A single turn carries every row of the set below to another of its rows. Some are shown first; where does it send the rows asked next?
q365: [ 2.87 -0.85 -1.30 -0.91  4.02  4.35 -2.55 -0.04 -2.73 -1.10 -3.33  0.44
  1.31  1.94 -0.47 -0.60]
q437: [ 2.63 -2.68  1.61 -0.60  5.30  2.06  4.29  0.34  1.28  0.20 -1.96 -2.33
  1.25  1.75 -4.05  3.00]
q707: [ 1.69  2.08  1.57  0.20  3.01 -0.24  1.87 -0.81 -0.69 -3.49 -3.77 -2.03
 -3.49  2.25  0.43  2.83]
q652: [-0.32  3.15  1.78 -2.65  2.13  3.55 -0.87  3.10  3.29 -1.49 -0.73 -1.43
  1.72  1.96 -1.77 -1.91]
q858: [-1.42 -0.52  3.25 -2.04  0.06  1.63 -1.16  2.37 -0.87 -4.95 -0.23 -0.28
 -2.40  1.41 -5.29  4.07]
q970: [ 2.29  2.81  0.96 -1.98  2.60  0.00  1.74 -0.51 -0.84 -2.46 -2.71 -1.70
 -4.22  2.61 -0.32  1.55]
q872: [ 0.15  1.80  0.82 -2.24  2.95 -1.59  0.48 -2.44 -2.10 -2.68 -2.59 -1.66
 -3.65  1.77 -1.60  1.19]
q752: [ 2.80 -3.05 -0.15  4.05  2.64  0.98 -0.90 -1.01 -0.12 -2.75  2.54  0.06
 -0.16  1.26 -2.18  2.22]
q236: [ 2.93 -0.61  1.24 -0.97  4.15  1.28  4.71  1.19  0.73  0.73 -2.27 -1.50
  0.09  2.85 -5.13  3.18]
q989: [-2.50 -2.16  0.01  0.31  1.18  2.72 -0.30  1.99 -4.11 -0.96  0.10 -3.22
  4.11  4.02 -4.13  3.13]
q597: [ 3.48 -1.00  2.20 -0.23  4.17  1.91  4.39  0.86  2.25 -1.18 -1.40 -2.65
  1.17  2.58 -5.09  0.85]
q599: [ 1.42 -3.52 -2.22  2.60  1.80  0.60 -1.39 -1.49  0.58 -0.80  0.74 -0.11
 -0.38 -0.23 -1.73  4.16]
q772: [-1.03  1.20  1.52 -4.15  2.78  4.87 -0.59  3.14  2.42 -0.36 -1.05 -0.89
 -0.37  3.01 -1.08 -1.24]
q455: [-1.88 -1.38  3.97 -1.09  0.64  0.82 -0.55  1.64  0.49 -4.27  1.99  0.66
 -1.07  3.32 -2.31  4.73]
q963: [-0.44 -0.69  3.44 -0.90 -0.27  1.32  1.01  2.11 -0.16 -4.19  1.69  0.25
 -1.96  3.28 -4.17  4.97]
q145: [-2.84 -1.80  0.84 -0.63  1.33  2.70 -0.88  0.43 -3.26 -1.20 -2.45 -3.21
  2.72  5.18 -5.66  2.27]
q370: [ 1.98 -3.57 -0.93  4.07  2.62  0.98 -0.42 -0.91  0.81 -1.68  2.06 -1.45
 -0.43  0.95 -3.39  3.12]
q648: [-1.91  1.81 -0.84  1.99  1.13 -0.90 -2.22  2.25 -0.27 -2.57  0.47 -5.57
  0.95  1.16  0.37  1.97]
q686: [ 4.14  0.10  2.20  0.45  4.42  1.21  3.80  1.26  0.74 -1.01 -2.11 -2.94
  2.14  3.79 -4.45  1.54]
q394: [ 0.96 -3.46 -1.80  3.18  0.56  1.17  0.17 -1.13 -0.67 -1.72  1.46  1.15
 -0.33  0.39 -3.01  3.37]
q183: [-2.58  2.11 -1.76  2.53  0.97  0.13 -2.92  1.71  0.71 -1.16  0.59 -4.29
  1.02  0.50 -0.30  1.64]
q93: [-1.35  1.11  2.85 -3.43  2.25  4.86  0.66  2.40  3.50 -1.41 -1.56 -0.66
  2.00  2.42 -1.21 -0.44]
q555: [-3.27  2.53 -1.37  0.98 -0.32  0.92 -1.84  1.81  1.17 -1.74 -1.75 -3.44
  1.12 -0.11  0.54  2.73]
q621: [ 0.28  0.10  0.12  0.30  5.58  4.64 -2.22 -0.35 -4.36 -0.49 -2.68  0.02
 -0.41  0.84 -2.53  0.15]
q383: [ 1.32  0.32 -1.58 -0.72  4.34  4.77 -2.34  0.58 -4.09 -0.17 -1.99 -0.90
  0.44  1.50 -0.23 -1.02]
q6: [-3.99  1.22 -1.94  1.49  0.15  1.28 -0.91  2.14 -0.88 -1.83 -0.98 -4.70
  0.41  0.23  0.50  1.51]
q569: [-1.96 -1.67  0.58 -1.07  2.38  1.56 -0.70  3.00 -3.49 -0.76 -1.36 -3.54
  4.97  3.38 -3.61  3.56]
q762: [ 0.55  2.06  2.27 -2.89  2.28  3.84 -2.33  3.83  2.70 -1.98  0.00 -1.12
  1.80  3.31 -1.46 -1.31]

q970 moves to q383
q597 moves to q652
Now find these:
q762 moves to q648
q707 moves to q365
q145 moves to q858
q599 moves to q437
q6 moves to q394

